Each row is where one point has got to under a steady rotation. How many ticks took it there?
The counts run from 0 to 776.
[107  91 148 108 127 128 113 126 141 111 153 167 144 150 116 115 122 133
 161  99 103 119  57 137 115  96 102  98 154 115  92 143 124  94 163 100
 152 155 124  75 126 174]	113
[145  72 139 129  89 147 106 124 151  88 143 197 118 129 111 127  90 131
 166 132 121 151  79 128 167 121  92 124 140 105 122 119 109 107 143 104
 101 120 114  98 149 180]	702
[127 144 158  91 129 119 143 116 152 117 141 167 119 137 135 158 157 136
 173  97  79 119  90 147 123 124 114  72 147 148 118 133 148 108 148  69
 163 157 117  78 107 164]	413
[139  95 161 120 112 105 108 122 140 103 116 197 104 137 118 128 135 142
 168 143 103 148  91 154 158  99 101 131 157  96 115 139 130  68 164  86
 102 126 124 115 135 181]	610
[109 113 147 125 108 132 139 112 118 107 156 121 109 128 151 148 133 123
 172 116  81  85  94 169 130 109 109  44 130 148 108 129 111 110 150  90
  96 133  90 128 139 164]	530
[124 130 125 106 100 153 129 123 164  64 133 195 128 129  99 147 121 128
 158 116 103 137  72 125 184 116 112  93 141 112 107 132 109 155 142  91
 129 139 157 126 152 151]	374
[138 120 155  76 140 129 116  82 147 111 129 148 129 132 146 155 140 148
 199 109  91 103  97 149 154 123  94  90 118 144 100 122 122 121 142  81
 152 116 103  87 134 158]	141
[119 117 135  96 138  97 115 100 118 114 131 153 116 115 124 133 131 118
 179 115  74 121  73 160 157  96 109  97 133 127 112 183  82 110 178  82
 128 127 115  96 133 148]	604
[141 135 140  99 104 117 103 135 130 112 136 189 123 133 120 130 107 130
 149 135  75 155  85 154 152 115  93 128 135 111 117 157  84  83 183 104
 113 120 124  99 119 180]	425
[108 124 131  96 114 140 137  90 127 119 162 161  92 137 125 144 138  95
 188  96  77  97 103 165 126 125 117  75 135 142 146 168 109 134 184 102
 133 140  99 107 146 140]	16
[141 121 145 104  99 163 130 127 166  80 136 184 140 121 128 135 116 146
 159 129 110 134  92 142 181 155  96  89 132 127  85 107  99 105 119  87
 146 140 135  99 136 187]	188
[132 124 142  98 106 149 154  93 138 105 157 184  95 124 120 152 144 116
 170 111  96 118 105 135 119 127 116  75 136 137 153 130 151 110 142  85
 157 169  96  76 125 167]	596
[154 126 153 100 103 140 134  93 126 104 122 156  92 145 111 158 132 122
 193 138  58 136 109 153 109 117 129  97 117  93 127 133 123  79 154  83
 123 131  95 130 131 167]	472
[ 98 161 169  85  98 161 127 125 158 120 155 184 127 151 142 161 135 105
 159 110  96 115  95 162 125 139 121  69 137 132  90 134 129  88 135 113
 150 139 126 101 144 159]	502
[114 175 154 104 107 127 144 152 129 112 148 168 120 129 137 163 137 119
 149 119  74 120  86 147 144  99 127  43 138 169 126 148 118 128 148  85
 120 151 117  96 135 139]	227
[111 110 177 124  86 136 102 108 144 120 170 162 137 129 144 134 114 140
 132 110 128 114  72 138 147 107 101  76 118 120 118 104 148  95 136 140
 143 147 103  67 119 186]	760
[122 133 147 115 101 136  96 123 161  90 137 155 141 109 151 153 118 147
 164 107 112 121  80 160 210 119  98  79 122 155 103 125  84 162 155 106
 110 112 129 104 141 158]	1
[124 114 140 137  78 137 142 114 115 104 171 124  96 123 136 155 116 115
 155 105  78 102  92 157 145 114 114  49 124 144 137 128 115 131 159 104
  95 139  88 132 128 164]	528
[ 76 132 165 125 110 126 106 117 139 130 167 169 122 124 158 139 128 115
 133 111 112 115  56 144 184 101  86  75 112 150 127 149 129 149 160 142
 133 131 119  99 147 160]	180
[110 124 153 100 139 123  97 112 147 103 119 205 114 129 117 130 141 122
 179 141 106 154  70 128 166 100  91 126 127 112 126 158 131 127 156 101
 149 132 139  97 159 152]	237
[142  93 152 119 109 104 114 120 138 117 141 143 122 120 154 139 105 156
 173 121 105 116  86 154 180 121  98  82 124 134  92 118  99  96 133  79
  96 102  90  97 125 171]	396
[147 110 148 113  79 128 120  81 139 119 146 175  79 132 134 148 132 121
 154 106 102 121 114 179 152 126 123 106 142  92 135 134 121  66 160 103
 116 124 107 119 103 179]	337
[124 165 181  99 107 117 101 102 132 137 141 173 104 122 154 155 148 121
 144 130  78 143  96 166 154 115 107 102 101 123 143 152 136  89 164 121
 140 126 111 101 108 175]	546
[143  96 163 131 105 128 120  87 136  99 126 153 100 108 147 139 128 148
 179 153 115 130 102 151 182 117  92  87 106 117 115 106 124  91 113  93
 114 120  93 118 141 181]	399
[124 102 152 113 121 136 133 137 151  89 117 170 128 153 107 146 123 131
 180 134  79 147  62 129 132 100 108 100 146  95  90 125 143 101 134  71
 122 135 135 126 150 165]	746
[126 147 132 100  93 167 122 100 152  70 128 182 119 120 102 162 112 122
 156 124  78 124  79 125 166 112 116  87 115  85 118 140  99 152 155 102
 125 129 140 146 150 156]	376
[119 125 149 101 115 153 113 135 139  82 139 186 152 127 116 147 109 137
 170 147 106 137  73 101 148  93  96  77 118 141 121 120 123 151 126 108
 128 144 112  74 171 149]	629
[125 160 152  85 119 138 122 137 127 104 142 157 157 126 135 157 110 139
 155 131  69 128  60 120 150 102  99  66 100 143 109 136 102 146 145  90
 134 137 114  80 139 150]	47
[121 141 148 101 104 145 119 104 149  88 132 178 101 122 149 161 134 134
 173 131 101 110 122 166 192 126  86  90 121 156 129 129 114 161 165 105
  94 107 113 138 167 156]	587
[131 128 126 102 132 117 114 113 116  91 129 176 121 110 105 131 125 130
 162 133  80 151  66 120 164  95  95 105 120 126 147 170 104 151 172  83
 143 150 122  91 136 161]	420
[ 90 141 160 123 108 123 100 129 147 120 165 167 132 122 157 138 116 124
 133 105 103 121  68 151 186 111  84  77 116 156 112 150 119 152 163 128
 132 128 121  93 142 156]	181
[105 129 156 136  85 119 132 148 141 115 149 180  94 147 121 167 127 114
 123 117  89 139  73 150 163  92 104  89 146 118 133 135 144 129 177 106
  75 124 127 142 141 162]	616
[122 119 152 137  70 139  88 117 134 128 170 155 134 136 139 157 101 109
 155 104 105 129  67 153 137  93 139  74 119 133 135 144 106 122 158 139
 103 121  95  82 133 147]	573
[123  93 136  95 130 141 118  64 148  98 152 172 120 114 120 125 127 124
 200 117 109 117  84 120 157 125  96  92 115 120 125 144 122 128 125  95
 169 138 107  82 157 150]	326
[128 189 165  95  94 158 111 120 141  87 118 170 118 131 134 157 132 123
 154 163  70 147 112 175 152 113 111  88 113 120 123 133 117 105 156 110
 129 133 131 128 132 183]	681
[154 100 161 123 108 114 119 112 135 108 139 140 115 112 150 141 105 158
 178 129 105 135  88 151 183 125 103  83 118 129 105 105 102  92 122  80
 100 109  90 100 122 182]	397
[137 146 156 105  84 136 108  99 141 140 172 170 116 129 155 166 108 125
 158 103  86 135 101 158 173 142 100  94  98 151 146 137 116 133 162 130
 128 115  96  82 112 164]	454
[129  97 137 123  94 116 105 130 134 104 150 173 132 125 118 141  80 132
 148 132  94 143  51 121 188 102  99 102 121 110 114 144  94 132 151 114
  85 105 119 113 150 155]	120
